Each path below is one point turned by a fixed rotation once a step. After each direction that follows a path, write how fast that rotation turns it, in degrees each step (0 if it stays still).
Each turn is a multiple of 5 degrees from 10 to 175, or 0.
Each row of a path follows its step; steps can be skipped.
path 1
step 2: [ 23 -23  -1 -15 -15  16  25  -1  11   5  -7   1 -10  28  -3  10  22 -19
   0  12 -14  17   0   1  10   9  -1 -28   0  19   1  20 -19  -2   7  -2
  -8   9   8 -35 -19  24 -12  14 -11  18 -14   0   9  14 -16 -11 -25  14
  16  15   3 -27  -3  21  18 -22 -21  21  11  -6]
step 3: [ -3  14   6  -6 -22   0  18 -16  13  15  24  -6   1 -24  -5 -10   3 -24
 -59 -20 -14  -2  19  10  15  11  -6 -21   2  20 -22 -20   7   0  11   1
 -19  -8  16  -7 -20  19   5   9  21  -3  -9  -2   5   2  -6  -1 -13  21
 -11   8  -1 -18  21  13  18  16  13   8  20   7]
step 6: [ 16 -14  -3  13  -5  -2  20 -13  -9  14   9  -1 -19 -15  -4   4  31 -19
 -11  -1  -9 -10  11   2  15   7 -36   0   6  -5  -9  39  -1  27 -10 -39
   8   8   1 -20 -12   8   2  16   9   6 -12  -6  -5  -8 -10 -31   1  18
 -15  11  15 -27   9  12  21 -17  -7 -12  16  28]
step 12: [ 24  -2 -34   1 -16 -17   3   6  17  14  36 -12  -6   0  -8  -4  18  -5
 -13 -16 -19 -19  17 -10  -2 -17  20 -13  -7  -6 -13  11 -17  31 -11  15
  -8  10  10 -25 -45 -11  -8  24  -9  27  -1   7  21 -24  -2  -8  -2   8
  -2   0  12  -3  -8  14  -3   6  -3  11 -10  16]
step 13: [ 37  -5  -9  10  -7  10  20 -13   0  -9  15 -11  -6  13  -5   7  14 -37
 -11  -8  -2   5  -5  11  11  14   2 -33   9  19  16  26 -18   0   0 -21
   6  16  25 -13  -5  17  31   9  19  18  -2 -24  -1 -28  11   8  -5   0
  13  21   3 -14  15  15  -7 -15   0  19  19 -16]
step 15: [ 10 -11  18 -11  -6 -21  -1   1  -2   3   7 -18  12 -12  -6   4  21  22
 -14   2  -2 -24  10  17  -3 -24 -15  -8  10  10 -22  -7  -6   0  15 -24
  14  -5  17 -28 -51  -3   2   4   1  19   9 -22 -23   3  -8  21   3  30
 -17  15   7   2  -4  15 -15  22   5  11  25  17]
step 17: [ 20  -2 -19   5 -12   1  20  -2  -6 -11   4  18 -30 -33  -1  -2  -9 -17
 -18  31 -18  13   1   3  13  11 -31 -26  24   5 -18   2   3  20   1 -18
   2   3  18 -14  -9   2   8  13  12  23  21  -1   9  -2  12 -27   9   6
 -18  21  -5   4   7  11  -6 -38  -2  -5  23   1]
step 20: [ -3  -6 -27 -12  12 -11  -9 -15  10 -12   8 -10  -5  18  14   4  -1 -33
 -42 -19 -30   1  26  -6  13   8   1 -21  15   3 -14  18 -13  12   8   3
 -15   0  21 -26 -30   2  -1  14  -2  22 -13  13  13  -8  28  -4 -11   2
 -19  14  15 -13 -15   7  17  -3  -9  17  10 -12]
step 23: [ 28  -3   0  17 -17   1   5  10  13 -10  35  -4  -3  14 -18 -11  25  21
 -38  27 -20 -14  21  -9   1 -21  -4  -8  30   5  -9  22  -1  22  -9 -15
  22   4  -2 -27 -31 -15   6   3  -3  15  -2  -5  -7  -6  -7   9  -6   6
  -5  -8   8 -10  -7   1   7  -3 -11  15  27  18]
Speeds:
[ -4   5   2  -2  -6  -6   1  -1  -4  -1   0  -3   0  -3   2  -2  -4   1
   3   1  -6   7   1  -8  -1 -10   0   2   2  -3   2   5   3  -5 -10  -3
  -1  -4   6  -6   2   0   1  -2  -5   7   0   0  -1   2   4   6  -2  -2
   0  -3   5   1   5  -8   4  -3   4   3   5  -5]  10
[-4 -6  4  1 -3  2  8 -3 -1  0  2  4  8  8  4  1  1 -1  3  6 -8  1 -7  9
  1 -6  3  1 -6 -3  5  0  0 -3  6  3 -1  1  2  2  1 -2  3  2  9 -1  1  1
  2  1  2  1  0  2  7  4  7  4  6 -1  4 -3  1  2 -5  0]  130
[ -3  -1  -3   3   2   5  -8   1   3  -4   7  -2   0  -1   2  -2  -3  -3
  -2  -4  -3   3  -2  -4   0  -8   0   5  -4  -3   4  -4   1  -3   3  -7
   1   8  -2   0 -12 -10   0   7  -5  -5   1  -2  -3   4   1  -4   8   2
   3   2  -1  -1  -2   1   0  -2   0   0   6   1]  130
[ 0 -2  3 -1  0  4 -6 -2  0 -1 -1 -3 -1  9  3  1  4  5 -1 -4  0 10 -1 -3
  4 -1 -1  2  8 -1 -9 -1 -2 -4  7  1  6  3  3  6  5 -1  4  7 -5  3 -3  0
  2 -4 -1  5 -4 -1  2  1 -3 -6 -4 -5  7  0 -6  3 -7 -1]  160
[-2  1  3 -5 -1  6 -9 -6 -3 -1 -1  0  0  5  5 -2  3 -2  2 -2  3  4  8  9
  2  4 -8  3 -5 -6 -5 -1  2  2  4  2 -1  0  5 -8 -2 -6  1 -6  5  5 -2  4
 -5  2 -2  2  1  3 -3 -6 -3  7 -1 -1 -4 -1  5 -4  1 -2]  65
[ 0  1  5  6 -2 -2  6  2  3 -2 -1 -2 -5  4  1 10 -5  1  5  0  7  5 -1  1
  3  9  2  2 -2  0 -1  3  6  1 -1 -3 -3 -2 -2 -1  1 -3 -2  5 -2  0 -1 -8
 -8  2 -4 -2  2  8 -2 -5 -1  0  7  6  5 -9 -4  3 -1 -1]  90
path 2
step 4: [  4 -10  -8  10  -6 -11   6  14  -5  20  17  -8  -3   4  28  11   5   6
  13  -5  44   5  -4 -30  -9 -14   0  10  18 -14   1   2   4  -1 -16  -4
 -16  -1   8 -17   1  15  32  -4   6 -40  -6  10   0  10  -8 -19  -9   5
 -16  31  25 -24  19  -1 -13  -8   6 -36 -13  29]
step 6: [ -5  18 -10   5 -27  10  28   1  12  11 -17  13   9 -22  23   9  15 -13
  20  -6  25  -7   5   7  -3  18  -2  -6  -3 -15   2   7  -4 -14 -20   2
   5  25  22   2  12   1  -5  29 -16  11 -16 -22 -10   3 -12 -44  10 -18
  33   9  17 -13   6  37   5   4   1   6 -21  -2]
step 7: [ 12   3  -6  16 -20  -1   4 -25   7  -2 -13 -41  -1   1  38  22  -3  -2
  34  -3  36 -12 -12 -23   0 -11  -4  42  25 -10   4  -2  16   7  -6 -16
  -8  -5   5  15   9  10  30  13 -13  -7  -8 -10  16  -3  -6 -18   4  20
   4   0  13  13  -2   5  15  -8  -5  10  18  -8]
step 9: [ -5  33   5  -7   1 -23  31  31  -2  13  -1  -3  13  -7   3  11 -17  -9
  21 -10   4   0  15 -17  18  11 -20   8  11 -20 -30 -21 -21  22   4 -23
 -16  27 -11  -3   9  -3   1  25 -15  12 -13  13  -7 -24  -3 -22 -18  13
  22   7  15 -10   0   7   9  20  12  -5 -26   9]
step 12: [-14  -9  -3  -7 -11 -38   7  19 -12   6   1 -24   1  12   6  -4  16  -7
  21 -17  22  21  -4   0  19   6  -2   9 -10  -5   3 -26  -3  -1  18  -7
  -5  29  12   5  17 -12   4  -9 -24 -49 -13   7   4 -24 -17 -33  -1 -16
   6  -1  31   1  16  12 -26   6  -4 -13 -17   2]
step 13: [ -8 -10   7  15 -30  26  13 -23  23 -10  15   9   0 -17  41  -5  12 -24
   9 -16  27   1   8   7   8   2  16  30   0  -9   4 -16  14   6  13  20
   0  25  -1   4   2 -24  -3  15 -15  -9 -17  -2 -22  -5 -15 -24   5 -24
  16  18 -22  -4  23   4  -9   7  22   1  16  -2]
step 15: [ 25  10   3  -6 -22  -3  25  12  -8   9   1 -18  14   9  12  24  11  11
  32  23  21  15  16 -10  -4 -38 -10  37 -22 -13 -12 -10   4  17   7  -1
   5  -4  19  -9  11  -2   2  -6   5 -19  -3  10   3 -15   9 -40   3 -11
   6  -9  14  31   9 -16   0  15 -10   5   0  23]
step 23: [-18   6  17 -10 -29   6  20  -2   3 -25   2  15  24  13  15  20  18  -4
  19 -23  31 -19  23  16 -18  -7   9  28 -16  -7   3 -27   3   4 -13   2
 -25  20   3   8  18  -4   7  21  17 -10 -22   4   6  -7  -2 -30  -6 -17
   8  14  12  -8  28  -7  -1  -3  -7  12  17  16]
step 24: [-12  -1   0  25  -8  -1  -2  12  24  21 -17 -10  29  16  39  -7   3  -5
  17  -3  18  12  16 -23  11 -11   3  -1  31   1 -19 -18  -6  -5 -28 -11
  -2   9   9   1  12  -5   3  38 -22   9   9 -27  -5 -14 -16  -8  -8  -4
  23   9  18  -6   2  -3  10   8  25  27  10   6]
Speeds:
[-2  1 -2 -5 -6 -4  1  0 -1  6  2 -1  1  1  4 -3  1  5  7  2 -4 -5 -3  2
 -1 -4  6 -6  2 10 -5  0  9  4  6  2  0 -6  0  2  7 -2 -1 -4  7  5 -5 -1
 -1  7  3  0 -3  1 -4  3  0 -2  0  8 -3  4  6  3  0  5]  20
[  0  -3   3  -3  -1  -2  -4  -4   0  -3  -4   2   2   3   1  -6   2  -5
   1  -4   4  -3   0   0   2   7   6 -10  -2   3   7  -3   2  -6  -5  -1
   3   3   7   2   1  -4   4   8   4   0   3  -5   7   0  -2   0  -1  -4
  -3   1  12   7   2   0  -6  -1   0   2   0  -1]  60
[  3   1  -4   5   1  -4  -5   5   3   5  -1   3  -3   1  -4   5   2  -2
   4  -8   4   4  -1   2   5   2   1  -3   7  -6 -11  -5  -2  -2  -1  -1
  -1   0  -2  -2  -3   4   4   0   6  -2   3  -2  -6   7  -3   1   1   7
  -3  -6   7  -3   2   6   4  -2   5   1   0  -5]  145
[-1 -5  2  0  8 -5 -1  3 -2  6  5 -5 -1  5  5 -4  1  3 -3  0 -1  4  1 -2
  4 -2  2  6  4 -2  2  2  4 -2 -7  2  3 -5 -4 -2  8  6 -3  9  4 -3  3 -9
 -1  1  1  4  3 -2 -5  0 -3 -1 -2 -4  3 -6 -3  3  3  9]  110
[-3 -6  5 -1 -1 -6  3 -6  6 -3  3  4 -3  3 -2 -1 -4 -1  2  1 -1  3  2  4
  2  2 -3 -5  0 -1 -3  0  4  1 -4  1  1 12 -5  1  2  6 -5  2 -8 11 -2 -2
 -4  0 -4 -6  5  1  0  4 -2 -3  0 -4  0  3  7  7 -3 -3]  100
[ -6   7   0   1   6  -5  -5   1   3  -2 -11   1   3   4   0   2  -7   3
  -1  -1   0  -6   4  -2  -6   2  -7   1   4   1  -3  -2   1   9   1  -3
  -2  -5   4  -3   1   3  -6   5   6   5   2   2   2  -7   3   1  -2   1
   3  -5   1   4  -2  -5   1   4   5   2   3   0]  45
[ 3  3 -8  4 -3  3  7  0  7 -2  0  0  0  5  0  4 -6  4  0 -1 -5 -3  8 -2
 -1 -4  3  1 -2  6  0  0 -4  2  0  1  0  5 -6  3 -1  2  4 -1  3  0  1 -6
  6  5 -4  0  8 -1  8 -2  3 10  4  4  6 -3 -3  5  2  5]  45
[ -1  -4   3  -3  11   0   3  -7   2   6   3  -2  -3   5  -1  -2  -3  -8
   2   4  -2  -1   0   0   1   4  -2  -4   2   3   2  -3  -4   1   9   4
 -10  -1  -7  -1   0   1   0   0   5  -5  -6  -2  -1  -4  -2   4   1  -4
  -1   3   3   3   0   4   6   7  -2  -7  -2  -4]  40
